One turn or mirror swaps these rows in pairs. Which row does each one swap with?
keke: -0.05 +4.43 +1.06 +1.65 -0.78 -1.53 +3.25 -2.07 +2.02 +0.30 -1.61 +1.07 -0.39 +0.72 -0.99 +1.52 -1.37 +1.26
zamib: +0.61 +2.29 +0.71 +0.91 +0.16 +0.42 +0.93 +2.89 -3.14 -0.20 -4.44 -3.68 +2.10 -2.73 +0.64 -1.77 +0.99 -0.83
damuf: +0.89 -2.70 +1.00 -0.26 -3.26 +2.43 +0.12 -0.78 +0.76 -1.91 -2.41 -0.54 +0.35 +2.69 -2.18 +0.63 +1.84 -1.88
lut: -1.25 -0.49 +0.84 +2.70 -1.88 +1.17 -1.04 +0.12 +3.98 +0.26 -1.06 -2.41 -1.19 -0.03 +0.04 -2.89 +0.68 +2.03
Tirob: -0.65 +4.92 +1.60 +1.03 -1.48 -1.42 +2.84 -1.83 +0.20 -1.10 -2.64 +2.44 +0.66 +0.47 -0.90 -0.43 +0.49 +1.36
Muk: +3.56 +0.38 +0.46 -2.03 -0.82 +0.17 -1.03 +3.20 +0.80 -2.69 +2.55 -2.64 +1.27 +1.26 -0.59 -1.83 -0.31 +0.93
mukoz: +0.22 +0.98 -3.16 -0.28 +1.82 -4.15 +0.75 -0.24 -2.46 +1.41 +1.67 +0.00 -2.24 +0.81 +2.19 -2.75 +0.17 -0.40
pimim: +3.57 -0.24 -0.98 +2.62 -0.39 -1.15 +2.18 +4.64 -1.16 +0.30 -0.35 -1.71 -1.19 -1.95 -0.86 -1.91 +1.46 +1.79
Kule: -1.10 -1.79 +1.35 -1.17 -2.15 +2.78 +2.09 -1.27 +0.35 +0.55 -1.13 -1.40 +0.37 +3.61 -2.06 +1.73 +2.88 -1.94
Sase: +3.79 -0.59 +0.37 +0.28 +1.48 +2.29 -0.24 +0.21 -3.47 +2.33 -0.27 -2.62 +1.37 +1.71 +2.22 +0.90 +0.45 -3.03
digif: -0.42 -1.79 +0.62 -2.13 -1.75 +3.10 -0.20 +0.61 +1.33 -1.65 -1.12 -0.07 +1.38 +3.94 -1.38 +0.61 +3.22 -1.05
zirag: -1.37 +3.63 -0.21 -0.30 -0.08 -0.93 +2.11 -0.29 +0.71 -1.47 -4.02 +2.41 -1.48 +0.65 -0.57 +1.12 +1.05 +2.55
linon: +0.10 +1.98 -3.61 +0.56 +0.36 -3.37 +1.39 -1.37 -3.22 +1.09 +1.33 +1.76 -1.67 +1.58 +1.27 -1.69 -1.59 +1.01
Kalar: +4.68 -2.02 -0.66 +0.28 +0.45 +2.03 -1.21 -0.78 -2.75 +3.14 -0.02 -2.06 +0.60 +0.35 +1.76 +0.40 +0.50 -3.05
rem: +0.84 -1.75 +0.19 -1.08 +4.22 -1.56 -0.83 -0.48 +0.69 +2.57 +0.70 -0.85 -0.82 -0.98 -1.64 +2.44 +1.03 -0.84
fep: +1.03 +1.55 +0.51 -0.58 -1.96 -3.75 +2.13 +0.71 -1.49 +1.48 +0.49 -2.50 +1.47 -3.08 -0.02 +0.79 +0.99 +2.92
gire: +0.11 -1.78 +0.20 -0.33 -4.86 +1.83 +0.05 +0.23 +0.35 -1.60 -0.53 -1.98 +1.17 +4.05 -0.50 +1.73 +1.88 -1.71
von: -1.46 +3.92 +1.67 -0.37 +0.58 -0.52 +3.68 -1.45 +1.93 +0.66 -2.82 +0.94 +0.19 -0.24 -1.20 -0.47 +0.96 +2.23
buge: +3.64 -0.51 -0.77 -0.09 +0.98 +2.55 -0.55 +1.12 -2.54 +4.01 -0.31 -2.55 +0.46 +1.06 +2.77 +0.34 +0.36 -3.33
ritug: -0.89 -0.18 -1.15 +2.45 -0.44 -0.91 -3.29 +1.24 +1.17 -3.68 -0.59 +2.11 +1.15 +0.75 +1.53 +1.00 -0.12 -2.08
dopo: -0.63 -2.74 -4.27 +0.72 -0.94 +0.32 -1.49 -1.52 -1.46 +1.22 -1.49 -0.35 +0.97 +1.37 +1.93 -2.52 -2.39 -0.74
pabag: -0.02 +3.36 +0.29 -0.23 -0.30 -1.15 +2.73 -1.15 +1.83 +0.33 -2.35 +2.64 +0.37 +2.52 +0.63 +1.20 +1.05 +3.12
Mok: -1.03 +1.36 -3.46 -0.08 +1.59 -3.36 +1.12 -0.02 -2.44 +1.72 +1.42 -0.04 -2.04 +2.01 +2.30 -2.53 -1.52 +0.48
mibon: -1.24 +3.93 +0.33 +0.26 -0.21 +0.65 -0.30 -1.48 +1.48 +0.32 +2.35 -3.09 +0.07 -3.42 -0.61 -1.81 +0.46 -0.39
puga: +3.75 -0.47 -0.23 +0.01 +2.02 +1.22 -1.06 +0.13 -3.45 +3.09 +0.34 -2.31 +1.18 +0.43 +2.67 -0.28 +1.25 -3.20
lipem: +0.49 +0.61 +2.00 +1.95 -1.30 -2.23 +4.05 +2.25 -1.46 -0.87 -3.00 -3.29 +0.71 -2.25 -0.68 -0.20 +0.14 -2.17
samib: -0.69 +1.31 -3.99 +0.01 +0.84 -3.48 +1.45 -0.84 -1.99 +0.68 +1.07 +0.43 -2.94 +0.86 +2.63 -1.92 +0.02 +0.37
Zaf: +4.21 -1.65 -0.93 +0.78 -1.08 +2.90 +0.08 -0.65 -3.36 +3.16 -0.18 -2.16 +0.95 +0.99 +1.56 +0.40 +1.08 -3.06
bapag: +2.76 +3.33 -1.55 +0.81 -0.07 +0.66 +3.77 +2.65 -3.32 +2.30 -0.83 +1.20 +0.50 +0.23 +0.60 -1.57 -1.71 -3.54
bezi: +1.87 -0.28 +0.41 +0.70 -1.89 +4.64 -0.01 +3.22 -1.28 +0.09 -1.21 -1.65 +4.29 +0.16 -1.65 -0.65 -0.86 -0.55
rako: -0.47 +4.11 +2.84 -1.52 -1.32 +1.35 -0.63 +4.21 -1.78 -1.10 -0.10 -0.42 -0.19 +1.81 -2.43 +0.61 -0.71 -0.39
tiz: +1.08 -1.23 +0.14 +1.83 +0.53 +0.60 -1.83 +0.52 +0.78 -0.52 +5.09 +0.55 +1.43 +1.00 -1.33 +1.52 +1.53 -1.97
Kal: -2.38 +0.50 +1.36 -0.82 +0.35 -4.62 -1.77 +0.67 -1.50 +1.09 +1.01 -0.60 +0.81 +1.53 -1.91 -0.97 -2.17 -2.59
Mumu: -2.71 +1.83 -3.18 +1.19 -1.55 -0.51 +1.13 +1.25 +1.02 -0.54 +0.14 +1.60 -0.63 -1.79 -2.22 -2.92 -1.72 +1.43
maper: +0.86 -1.82 +1.69 +2.19 -0.48 +2.17 +0.25 +3.46 -0.63 -0.45 -0.67 +0.01 +1.91 -0.48 -0.64 -5.15 +2.32 -2.31
Debir: -2.55 +0.93 -1.33 +2.36 +0.89 +1.24 -4.02 +0.63 -3.57 -0.53 +1.42 -0.62 +1.59 -1.12 -1.19 +0.77 +0.33 -0.48
Ver: -0.16 +1.28 -0.22 -0.23 +0.02 -2.75 +1.53 +2.38 -1.68 +1.13 +1.99 -1.03 +2.68 +1.48 +2.99 -0.61 +5.15 +0.68
pafi: -0.97 -1.87 -0.45 +0.64 -2.64 +4.13 +0.54 -1.56 +0.63 +0.65 -0.38 +0.15 +2.16 +3.36 -1.48 +0.34 +2.83 +0.36
vuv: -0.82 -0.92 -2.91 +2.27 +1.93 -0.16 -2.14 +2.47 +0.65 -3.42 -0.35 +1.33 -1.32 +1.03 -0.82 -2.59 +0.15 -1.80
pak: -1.58 +1.52 +0.05 -1.31 +0.56 -1.36 -2.04 +1.51 -1.76 -0.42 -2.74 +2.18 +0.22 -3.30 -1.26 -2.54 -1.20 +0.76
lemel: +3.35 +0.33 +0.69 +1.56 -2.43 -1.67 -1.02 +2.74 +2.29 +3.10 -0.80 -0.65 +1.36 -0.80 +2.55 -1.39 +2.17 -2.28
Fus: +0.31 +3.47 -0.15 -1.25 -0.84 -0.22 +4.19 -0.07 -0.30 +1.12 -1.82 +2.30 -0.05 +0.89 -2.71 +1.00 +0.08 +3.05
baz: -0.08 +2.41 -3.06 +0.36 +0.48 -4.11 +1.64 -0.70 -3.65 +0.98 +2.01 +1.13 -1.34 +1.19 +1.73 -2.70 -0.41 +0.13
Ligig: -0.58 -1.85 +1.94 +1.19 -0.86 +3.84 +1.58 -0.11 +0.06 -1.37 -2.57 -1.37 +1.20 +3.72 -1.25 +0.39 +3.18 -1.44

Kule is swapped with -> pabag
puga is swapped with -> mukoz
Fus is swapped with -> pafi
vuv is swapped with -> zamib
Kalar is swapped with -> baz
Kal is swapped with -> lemel
Muk is swapped with -> mibon
tiz is swapped with -> fep
Ligig is swapped with -> zirag

